In the data rows, 128 means zero.
Some points, one per row:
Array([108, 112, 119, 158, 126, 118, 137, 144, 125, 146, 189, 200, 150, 175,
       78, 159])
Array([150, 122, 156, 145, 139, 132, 181, 166, 105, 84, 115, 131, 129, 125,
       135, 114])
Array([97, 80, 71, 173, 109, 98, 158, 172, 82, 217, 130, 138, 62, 96,
       203, 114])
Array([99, 129, 103, 93, 120, 130, 178, 166, 55, 189, 188, 145, 107, 122,
       125, 159])
Array([75, 86, 87, 176, 88, 172, 179, 131, 117, 112, 60, 108, 94, 113,
       183, 124])
Array([102, 88, 96, 150, 121, 93, 82, 123, 174, 156, 131, 165, 144, 155,
       154, 94])
Array([138, 114, 86, 111, 89, 72, 112, 159, 144, 95, 114, 90, 121, 102,
       154, 73])
Array([108, 116, 105, 160, 174, 189, 66, 37, 174, 172, 100, 145, 154, 130,
       94, 108])
Array([57, 140, 80, 195, 201, 136, 161, 148, 146, 145, 142, 176, 138, 170,
       107, 102])
Array([122, 119, 119, 129, 86, 141, 122, 113, 124, 201, 212, 210, 147, 165,
       137, 137])
Array([169, 124, 143, 52, 77, 120, 189, 182, 62, 147, 170, 152, 48, 46,
       186, 148])
Array([112, 158, 121, 105, 168, 125, 195, 177, 93, 134, 171, 169, 132, 183,
       118, 156])
Array([222, 182, 114, 0, 79, 59, 126, 176, 58, 209, 184, 203, 123, 104,
       130, 131])
Array([206, 202, 155, 49, 93, 131, 126, 121, 153, 66, 130, 78, 172, 136,
       128, 65])
Array([213, 169, 90, 76, 57, 98, 119, 143, 108, 178, 49, 65, 78, 82,
       175, 91])
Array([117, 92, 84, 187, 119, 162, 159, 124, 109, 137, 111, 126, 135, 105,
       102, 168])
Array([126, 128, 195, 112, 111, 151, 132, 113, 131, 131, 37, 62, 169, 127,
       124, 102])
Array([140, 69, 90, 142, 55, 171, 62, 44, 146, 97, 119, 136, 43, 78,
       208, 143])
Array([182, 153, 159, 95, 44, 79, 77, 128, 104, 111, 103, 65, 99, 86,
       152, 153])
Array([135, 133, 175, 117, 64, 47, 170, 215, 73, 167, 167, 106, 101, 122,
       164, 79])
Array([153, 172, 92, 163, 114, 155, 187, 148, 54, 153, 203, 194, 126, 127,
       144, 164])
Array([125, 107, 150, 75, 127, 138, 82, 85, 128, 165, 82, 49, 129, 107,
       169, 68])
Array([198, 193, 102, 73, 70, 80, 136, 170, 117, 141, 89, 106, 111, 106,
       141, 124])
Array([137, 106, 110, 101, 111, 89, 92, 132, 158, 102, 180, 148, 108, 139,
       154, 126])
Array([106, 92, 106, 156, 164, 165, 179, 139, 101, 118, 170, 140, 177, 206,
       95, 109])
Array([149, 196, 87, 158, 127, 189, 142, 92, 80, 196, 98, 82, 144, 149,
       104, 114])
Array([131, 156, 126, 90, 138, 189, 189, 128, 83, 154, 114, 161, 142, 155,
       72, 158])
Array([123, 156, 78, 133, 171, 146, 124, 114, 134, 164, 115, 138, 136, 138,
       93, 165])
Array([80, 85, 92, 140, 165, 114, 88, 111, 166, 104, 191, 223, 113, 141,
       127, 166])
Array([100, 138, 193, 184, 122, 175, 127, 90, 95, 178, 196, 211, 80, 121,
       148, 146])
Array([72, 71, 120, 185, 128, 135, 194, 173, 95, 102, 130, 157, 137, 100,
       116, 178])
Array([109, 123, 134, 132, 119, 119, 110, 122, 127, 115, 145, 142, 152, 168,
       110, 97])
Array([155, 116, 165, 89, 112, 116, 131, 139, 130, 82, 108, 139, 45, 79,
       191, 96])
Array([121, 97, 108, 131, 196, 202, 146, 85, 169, 64, 137, 156, 170, 148,
       72, 210])
Array([112, 147, 218, 158, 157, 164, 92, 73, 157, 120, 154, 187, 154, 118,
       112, 150])
Array([97, 104, 141, 139, 124, 191, 30, 8, 193, 172, 94, 118, 195, 197,
       62, 135])
Array([130, 170, 87, 121, 163, 190, 229, 157, 109, 113, 68, 96, 207, 208,
       52, 180])
Array([154, 197, 140, 109, 156, 147, 74, 75, 147, 173, 43, 105, 163, 180,
       72, 185])
Array([109, 144, 145, 133, 152, 104, 80, 110, 235, 81, 124, 159, 194, 204,
       81, 124])
Array([120, 140, 71, 137, 131, 113, 134, 143, 160, 101, 88, 82, 168, 179,
       61, 155])
Array([87, 89, 97, 181, 158, 179, 141, 102, 136, 86, 163, 128, 151, 156,
       107, 120])
Array([160, 192, 92, 161, 186, 154, 111, 94, 175, 130, 88, 86, 154, 146,
       118, 149])
Array([100, 128, 88, 148, 153, 97, 185, 195, 104, 119, 90, 150, 159, 167,
       89, 131])
Array([137, 159, 143, 119, 169, 118, 117, 128, 119, 170, 176, 174, 203, 193,
       67, 147])
Array([104, 101, 159, 158, 142, 96, 135, 158, 102, 117, 113, 113, 87, 84,
       171, 120])
Array([85, 78, 70, 210, 187, 143, 132, 119, 158, 158, 101, 134, 202, 199,
       53, 226])
Array([82, 117, 79, 160, 187, 188, 168, 114, 105, 152, 148, 138, 170, 197,
       71, 157])
Array([118, 93, 121, 125, 120, 85, 61, 110, 175, 106, 153, 152, 56, 46,
       186, 136])
Array([55, 49, 145, 223, 175, 93, 39, 88, 176, 219, 212, 184, 161, 217,
       80, 193])
Array([91, 109, 176, 149, 143, 135, 128, 122, 114, 153, 181, 189, 144, 145,
       118, 144])
Array([0, 71, 111, 255, 229, 129, 135, 133, 177, 155, 201, 194, 229, 255,
       38, 208])
Array([48, 68, 207, 222, 185, 239, 101, 25, 207, 117, 178, 147, 186, 199,
       64, 141])
Array([118, 161, 34, 161, 128, 134, 137, 131, 148, 140, 126, 128, 116, 127,
       119, 100])
Array([89, 54, 155, 130, 157, 170, 128, 99, 137, 89, 118, 86, 125, 129,
       112, 194])
Array([66, 150, 100, 168, 187, 161, 75, 66, 180, 142, 125, 124, 198, 196,
       37, 167])
Array([105, 170, 149, 176, 167, 206, 184, 112, 132, 47, 34, 86, 184, 182,
       72, 196])
Array([141, 170, 91, 147, 159, 190, 131, 86, 154, 70, 163, 143, 167, 168,
       69, 149])
Array([75, 122, 133, 149, 174, 144, 75, 78, 234, 104, 117, 140, 183, 193,
       75, 135])
Array([83, 122, 104, 171, 183, 114, 138, 146, 174, 85, 154, 180, 174, 198,
       76, 191])
16 more points follow, each with its number after it:
Array([102, 155, 164, 173, 177, 128, 143, 137, 147, 108, 97, 108, 98, 113,
       119, 194]) 0
Array([56, 67, 150, 243, 157, 151, 113, 101, 147, 78, 157, 156, 101, 88,
       147, 44]) 1
Array([114, 139, 144, 113, 133, 148, 164, 140, 150, 111, 87, 110, 136, 139,
       117, 135]) 2
Array([103, 127, 183, 149, 101, 115, 169, 170, 95, 60, 169, 169, 153, 112,
       120, 101]) 3
Array([113, 78, 157, 138, 129, 101, 28, 74, 182, 143, 75, 115, 47, 18,
       211, 87]) 4
Array([104, 96, 80, 136, 146, 94, 81, 116, 155, 148, 127, 150, 115, 128,
       120, 162]) 5
Array([117, 152, 112, 173, 138, 159, 110, 90, 109, 185, 77, 77, 137, 138,
       119, 106]) 6
Array([127, 121, 121, 105, 140, 162, 190, 148, 77, 106, 154, 161, 151, 142,
       117, 125]) 7
Array([147, 141, 155, 72, 121, 168, 152, 116, 59, 153, 168, 95, 74, 78,
       171, 68]) 8
Array([74, 28, 125, 190, 114, 167, 53, 43, 163, 165, 213, 159, 144, 148,
       119, 119]) 9
Array([46, 9, 103, 237, 69, 163, 184, 145, 113, 72, 141, 150, 123, 96,
       149, 145]) 10
Array([154, 178, 158, 111, 117, 172, 134, 98, 108, 170, 192, 206, 98, 108,
       146, 94]) 11
Array([96, 125, 161, 177, 119, 151, 138, 117, 95, 165, 196, 196, 90, 114,
       154, 137]) 12
Array([61, 113, 223, 108, 185, 89, 153, 175, 134, 67, 76, 90, 105, 84,
       140, 176]) 13
Array([63, 50, 84, 181, 126, 100, 152, 169, 128, 67, 172, 166, 123, 110,
       141, 128]) 14
Array([63, 117, 160, 190, 116, 106, 58, 93, 202, 80, 181, 169, 105, 116,
       143, 114]) 15
Which of these numbered points is nearest to each point below, ignoring the 3 directions in which the first points spread most? Its number follows each.
Array([88, 102, 190, 108, 147, 197, 142, 89, 98, 135, 207, 147, 118, 74,
       151, 104]) > 8
Array([120, 189, 188, 153, 170, 92, 155, 174, 128, 119, 105, 89, 110, 115,
       106, 205]) > 0
Array([170, 140, 66, 83, 78, 89, 167, 185, 128, 21, 143, 99, 114, 73,
       163, 95]) > 14
Array([105, 112, 238, 163, 150, 187, 179, 124, 140, 78, 117, 163, 163, 175,
       85, 154]) > 3
Array([113, 164, 117, 184, 211, 152, 169, 142, 143, 85, 109, 123, 135, 126,
       79, 189]) > 0
Array([58, 88, 195, 198, 167, 212, 99, 43, 187, 133, 159, 151, 193, 190,
       56, 141]) > 12
Array([184, 198, 153, 91, 111, 172, 161, 118, 89, 169, 211, 222, 111, 119,
       139, 110]) > 11
Array([80, 79, 95, 153, 129, 61, 182, 218, 109, 106, 96, 113, 64, 83,
       143, 206]) > 0
Array([154, 101, 89, 147, 27, 101, 169, 180, 41, 168, 206, 122, 90, 83,
       173, 84]) > 9
Array([177, 173, 147, 113, 120, 150, 149, 126, 99, 155, 189, 205, 114, 117,
       139, 104]) > 11
Array([39, 118, 66, 217, 199, 133, 155, 145, 152, 131, 142, 161, 133, 164,
       110, 110]) > 4
Array([157, 151, 61, 117, 118, 122, 112, 124, 157, 147, 100, 109, 103, 95,
       133, 135]) > 5
Array([160, 156, 99, 109, 137, 118, 111, 127, 154, 147, 87, 113, 126, 114,
       118, 155]) > 5
Array([139, 112, 108, 145, 75, 114, 156, 159, 77, 153, 185, 117, 95, 93,
       155, 101]) > 9
Array([120, 156, 93, 158, 184, 105, 153, 163, 173, 56, 161, 178, 203, 214,
       68, 198]) > 15
Array([168, 133, 113, 121, 75, 122, 155, 152, 84, 146, 172, 131, 113, 102,
       138, 126]) > 9
Array([101, 121, 213, 159, 145, 178, 106, 73, 153, 111, 133, 174, 153, 133,
       102, 151]) > 12
Now 16 new points, numbered from 0 again:
Array([76, 38, 192, 125, 129, 141, 115, 112, 117, 102, 119, 57, 105, 117,
       139, 164]) 0
Array([106, 85, 185, 124, 95, 186, 121, 79, 135, 86, 84, 82, 138, 106,
       146, 89]) 1
Array([121, 113, 151, 84, 122, 158, 157, 128, 109, 89, 167, 169, 77, 78,
       171, 114]) 2
Array([166, 164, 128, 153, 121, 97, 111, 141, 112, 204, 108, 130, 176, 170,
       107, 75]) 3
Array([105, 118, 143, 115, 116, 122, 164, 161, 85, 145, 69, 109, 144, 140,
       123, 97]) 4
Array([159, 152, 191, 102, 103, 136, 91, 92, 114, 141, 119, 90, 80, 98,
       188, 102]) 5
Array([144, 57, 118, 80, 19, 73, 152, 184, 55, 90, 115, 71, 39, 14,
       179, 111]) 6
Array([183, 160, 163, 80, 39, 48, 131, 194, 88, 72, 100, 77, 31, 11,
       191, 102]) 7
Array([154, 147, 214, 111, 100, 152, 94, 81, 116, 138, 121, 81, 69, 79,
       205, 85]) 8
Array([191, 131, 34, 70, 54, 38, 176, 230, 106, 18, 156, 78, 106, 53,
       187, 69]) 9
Array([172, 168, 193, 22, 117, 164, 147, 115, 33, 194, 165, 80, 46, 43,
       186, 66]) 10
Array([182, 157, 180, 93, 71, 86, 82, 126, 114, 100, 118, 97, 98, 83,
       156, 145]) 11
Array([172, 99, 166, 97, 57, 52, 116, 178, 65, 162, 167, 141, 127, 126,
       146, 82]) 12
Array([142, 98, 43, 98, 67, 105, 138, 152, 41, 114, 127, 100, 22, 17,
       213, 116]) 13
Array([131, 136, 90, 107, 123, 147, 129, 114, 129, 137, 176, 130, 76, 100,
       181, 115]) 14
Array([139, 108, 132, 108, 86, 46, 50, 130, 160, 112, 194, 163, 32, 16,
       211, 121]) 15
The same question for these:
Array([146, 152, 99, 99, 120, 134, 147, 137, 126, 118, 142, 127, 131, 129,
       165, 79]) > 14
Array([103, 56, 186, 112, 88, 205, 139, 77, 111, 79, 82, 61, 143, 106,
       144, 90]) > 1
Array([107, 91, 176, 135, 113, 173, 128, 94, 134, 117, 93, 116, 128, 139,
       111, 139]) > 1
Array([121, 116, 165, 148, 187, 201, 207, 131, 110, 64, 130, 170, 153, 150,
       99, 124]) > 2
Array([196, 193, 177, 95, 139, 107, 110, 129, 136, 100, 113, 101, 137, 125,
       118, 149]) > 11
Array([120, 68, 68, 116, 76, 85, 163, 186, 44, 120, 140, 121, 27, 36,
       220, 89]) > 13
Array([104, 47, 100, 114, 89, 139, 43, 55, 129, 178, 71, 125, 128, 109,
       106, 183]) > 13
Array([101, 133, 112, 118, 142, 89, 165, 186, 90, 138, 77, 133, 173, 177,
       91, 107]) > 4
Array([151, 191, 149, 108, 148, 182, 98, 64, 150, 161, 93, 129, 180, 171,
       78, 143]) > 5
Array([131, 88, 91, 184, 100, 132, 173, 157, 80, 181, 104, 111, 121, 106,
       118, 179]) > 13
Array([180, 196, 154, 119, 121, 142, 172, 151, 123, 122, 129, 141, 175, 146,
       64, 162]) > 11
Array([165, 152, 120, 86, 114, 63, 39, 111, 229, 73, 130, 138, 94, 77,
       162, 162]) > 15
Array([100, 70, 160, 126, 121, 139, 115, 113, 126, 71, 103, 41, 106, 98,
       150, 118]) > 0
Array([104, 113, 149, 139, 110, 100, 141, 158, 107, 90, 143, 154, 134, 114,
       117, 130]) > 7
Array([132, 122, 98, 86, 121, 136, 158, 147, 83, 176, 177, 168, 76, 77,
       172, 74]) > 14
Array([156, 128, 154, 145, 115, 97, 69, 108, 158, 112, 82, 120, 132, 119,
       124, 159]) > 11
Array([157, 118, 155, 142, 101, 100, 64, 101, 129, 111, 109, 133, 82, 86,
       159, 160]) > 11
